Named moves (each a turn or a mirror), then the moves between two rows, first move first; the first pair answered:
luzim (before |-> after):
[ -7  11  -4   5   0   0  -1   0  -4   3  -6  -9  13  -3  10  -4  -5   5
 -12   8   1  -6  -9] |-> [  4  -2   6   2   8  -2  -5   3  -2   7  -4  -7   0  -3   2   0   2   3
 -13   1   0   3 -21]
[-2 -1  2 -2 -4 -2 -2  4 -2  2 -2  3 -1  2 -3  2  4 -2  1  4 -4  3 -3] |-> [-4  2  0  0 -6 -2 -2  3 -2  2 -3  4  3  1  0  1  3 -2  2  6 -5  2  1]
[ -2  -8  -7   0   3  -3   0   2  -1  -3   3   0 -20   2  -5   8   8  -4
  13   2  -8  14  12] |-> [ -9   1 -13   3  -2  -2   3   0  -2  -6   0   0 -10   3   1   5   4  -4
  13   7  -6   9  21]
[ -1  -4  -2   6   0   0   3  -3   4 -13  -6   3  -4   0  -5   0   5  -4
  11  -3  -5  -2  18] |-> [  3  -8   1   6   1  -2   2  -2   5 -11  -5   2  -8   1  -8   1   7  -5
  11  -5  -5   0  13]
lum (before |-> after):
[  7  -3   9  -3   7  -1   1   4  -6  12   3  -8 -10   2   1   4   3  10
   4  -3  -1  -1  -9] |-> [  6  -3   8  -2   7  -2   1   3  -6  12   3  -9  -7   1   1   4   1  11
   3  -3   0  -4 -10]
[ 5  0  3 -4 -1  2 -1  1  3  5  2  1 -9  1  1  5  2 -1 -4 -5  5  0 -5] |-> [ 3  3  2 -2 -2  2 -1  2  1  5  2 -3 -4  1  2  3  0  0 -6 -4  5 -2 -9]
[ 11  -4  10  -1   4  -1   5   2   7   9   6  -3 -19  -2   0   1   3   3
   2  -7   2   2  -5] |-> [  5   5   5   1   3  -2   4   4  -1  12   1 -13  -6  -4   4  -4  -4   6
  -9  -6   3  -4 -16]
Kovaz (before |-> after):
[ 2  2  2 -3 -2  3  5  2  4  0  6  5 -3  1  3  2 -1 -1  1  0 -1 -1  5] |-> [-3  5 -2  1 -3  4  5  1 -1 -1  2  0  7  0  4  1 -3  1 -3  2  0 -4  1]
[ -6   2   3   3  -2   0 -10   4  -3   8  -2  -4   4   1  -6  -8   1   0
  -1  -7  -2   0 -12] |-> [  0  -1   7   0  -2   1  -9   5   2   8   2   2  -6   1  -7  -5   5  -1
   2 -10  -3   4  -9]
[ 9 -6  0  0 -1 -4 -1  1 -2  3 -3 -5  2  0  3  1  1 -1 -2  7 -5  3 -2] |-> [ 8 -6  0  0 -1 -4  0  1  0  4 -3 -5  1  0  4  2  2  0 -2  7 -4  3 -2]
Piv (before |-> after):
[11  7  5  0 -5 -2  4  2  6 -1 -1  0  2  8  0 -1  5  3  1  3 15  6 -5] |-> [ 9  9  3 -1 -6 -2  4  2  4 -1 -2 -2  6  8  1 -1  3  2  1  4 15  5 -5]
[-5  6 -4  0 -2  0  3 -1  8  1  7  6  1  1  7  0  0  0  8 -2  4  2 15] |-> [  4  -1   3  -3   1  -2   2   0  10   5  10   7 -10   0   4   3   4   0
   6  -4   4   7   6]
[  5  -7  12  -3  -5   1   0   2   4   4   9   0 -12  -4   6  -2   9   2
  -3   5  -1   0   4] |-> [  5  -2  10  -3  -5   0  -1   3   0   7   8  -7  -7  -5   7  -6   7   4
 -12   5   0  -3  -6]
Then:
Each pair is two moves apart.
[-12   3  -2  13   4  -3   0  -1  -8  -1  -4   0  21   1  -2  -2  -9   2
  15   8 -11 -10   8] |-> [  5 -12  12   7  12  -3  -1   0   2   4   4  10  -8   2 -10   5   3  -1
  22   1 -14   3   6]
lum then Piv
[-8  8  0 -2  4 -7  4 -4 11 -5  1  0  3 -1  4  5 -3 -1  5  1  2 -7 13] |-> [  3   1  10  -6  10  -8   2  -2  13   1   3  -1 -11  -2   1   7   1   0
   0  -6   1  -3  -3]
Piv then Piv
[ 2 -4  2  1  3  3  0 -7  5  3 -2  9 -6  1  4  1  3 -3  1 -1  1  1  8] |-> [  4 -10   3   2   8   2  -4  -4   0   4  -6   3  -2   0  -2   1   4  -3
  -4  -4  -1   3  -5]
Kovaz then luzim
[ 3 -9 -3 13  0 -8 -5 -8 -1  2 -3 -2 -5  5 -7  6  4  2 16 -1 -6  4 13] |-> [  9 -12   1  11   3  -9  -6  -7   0   6  -1  -3 -12   4  -8   7   7   3
  13  -3  -6   5   6]
luzim then Piv
[ 3 -9  1 -1  3  1  1  1  8  0  3  4 -5 -1 -5  5  3 -1  4 -6  0  6  0] |-> [-7 -5 -7  3 -1  1  0  1  2 -3 -2  2 12 -1 -5  2 -2 -1  5 -3  0  3  5]
Kovaz then Piv
[  5  -5  -2  -3   0   4   4  -1  -7  10  -4 -10   3  -2   3   8  -2   4
  -5  -9   3  -1 -10] |-> [-3  1 -8 -1 -8  7  8 -3 -2  7 -4 -3  6 -2  9  8 -4  3  2 -3  3 -4 11]
lum then luzim
[  4   5   0   3   0   3   6   5  -7  11  -3  -6   6  -1  -4  -3  -2   0
  -7   0   7   7 -14] |-> [-4  4 -6  6 -6  4  8  2 -3  2 -1  5  9  2 -5 -1 -1 -3  8  3  5  8 13]
Piv then Piv
[-8  3 -4 -6  2  0  0  0 -2 10 -4 -3  0 -2  7 -6 -6  6 -6 -1  4  0 -9] |-> [ -1  -5   1  -8   4   0  -1   1   5  11   0   5 -14  -1   1  -2   0   3
   2  -5   3   6  -4]
luzim then lum
[-8  5 -9  3 -4 -1  2 -4  2 -5 -2  1 12  1  3  0  0  2  7  2  1 -5 12] |-> [  5 -10   3   0   5  -2  -2  -2   5   0   2   6  -6   2  -7   5  10   0
   9  -6  -1   7   1]
lum then luzim
[  2 -12   1  -8   5  -4  -2   1  -1 -11  -1   3  -8  -1  -4   1   9  -6
  12   1  -5   6   0] |-> [  7 -10   4 -10   5  -4  -1   2   0  -7   1  -1 -13  -1   0  -1  10  -5
   8   1  -4   4  -7]
lum then Kovaz
[ 12   4   6  -5  -4   5   8  -2  10   2  10  12 -19   0   4   1   6   0
  -1  -1   1   1  11] |-> [ 12   7   7  -5   1   1   3   1  -1   8   2  -5  -8  -2   5  -4   0   5
 -19  -2   2  -3 -18]
lum then luzim
[  5   2   6  -7  -1  -2   2  -5   4  -2   3  -2 -10  -8   1   2  -1  -4
  -4   5   2  -8 -11] |-> [  4  -1   5  -6  -4   0   2  -7   8  -5   5   4 -13  -6  -1   5   1  -5
   2   5   1  -5   1]
Piv then lum
[  5  -6   5  -8   3  -1  -9  -2  -1   3   3   0  -1  -1 -11   0   3   2
  -3  -2   0   3 -15] |-> [-9  3 -7 -2 -2  1 -7 -4 -4 -2 -1  0 17  0 -6 -2 -3  2  1  4  0 -3  1]
Piv then Piv
[ 10   1   7  -1   3   1   2  -3   0  10   3  -4 -14   4   6  -7   0   2
  -9   0   5  -6 -16] |-> [ -6  11  -5   4  -3   2   3  -5  -6   3  -2  -7   8   4  10  -9  -7   4
  -7   7   6 -14  -3]
Kovaz then Piv
[  1  -9   4  -1   6  -4   1   4   5   3   0  -5 -26   1   0   2   3   7
 -14 -10   0  -9 -12] |-> [-14   3  -7   3  -5   1   8  -2   9  -4   0   2 -13   1   9   1  -2   6
  -3   1   2 -17  19]
luzim then Piv
[ 3 -2 -3  1  4 -3 -2 -2 -3 -2 -4 -4  8 -1 -5  2 -3  1 -2 -2  0 -1 -8] |-> [-1  1 -5  2 -1  0  1 -3  0 -5 -2  3  8  0 -2  2 -3  0  5  1  0 -2  9]
lum then luzim
[  4  -4   4   1   7  -2  -5   2  -3   3   0  -5   4   1  -8  -1   1   1
  -3  -7  -3   1 -10] |-> [ 2 -7  3  1  4 -1 -5  0  2 -2  3  4  0  3 -9  2  4 -2  8 -7 -4  4  6]
Piv then lum
[ -3  -8  -9   8  -6 -10   6  -9   4  -5  -1   7  -1  -2  -2  -8   6  -3
  17  -4   1   2  20] |-> [ -5  -1 -11   7 -10  -9  11 -10   3  -4  -1   4   1  -3   5 -10   2  -1
  14   0   2  -5  21]
Piv then luzim
[ -8  -1  -9   5 -16  -2   5  -5  13   2   4  13 -11   3  -5   4  12   3
   8   7  -1   4  24] |-> [-14   5 -15   6 -19  -2   5  -6   9   1  -1   9  -1   3  -2   2   8   4
   5  10   0   1  24]
lum then Piv
[  7  -4   4  -2   1   4  -7  -1   5   4  11   0 -18  -2   2   7  -4  -3
   3  -1  -3  -2 -10] |-> [ -1   4  -2  -1  -7   8  -2  -4   6  -1  10   3 -11  -2   9   6  -8  -3
   7   5  -3  -8   6]
luzim then Piv
[ -1   5   5   0  -2   4   3  -1   3   3   7   4 -12   0   8   0   0   5
   4   1   1  -4   2] |-> [  1  -1   7   0   3   2  -2   1  -2   4   3  -2 -10  -1   1   1   1   5
  -1  -3   0  -1 -13]
Kovaz then luzim
[ -3  11   1   1 -12   3   5  -7   6   4   3  11  -5  -2   9  -4  -3  -2
   5   4   0  -5  17] |-> [ -1  15   1   0  -8   2   4  -5  -2   9  -1  -3   0  -5  12  -7  -7   2
 -12   2   1 -10  -8]
Piv then lum
[ 15   3  12   1   5  -3  -1   5   1  19  -3   1 -18   6   2  -1  -1  -5
 -10 -10  -2   1 -14] |-> [ 14   1  12   2   3  -2   0   3   8  14   0  12 -23   9   0   4   3  -9
   4 -10  -3   4   8]
Piv then lum
[ 4 11  0  0 -2  0  6 -2  3  3  1 -2 -5 -4  8 -4 -2  1 -7  2  0 -7 -6] |-> [ 11   3   6  -2   2   0   4   0   3   3   2   1 -12  -3   2  -1   4   0
  -5  -2   1  -1 -10]
Piv then luzim
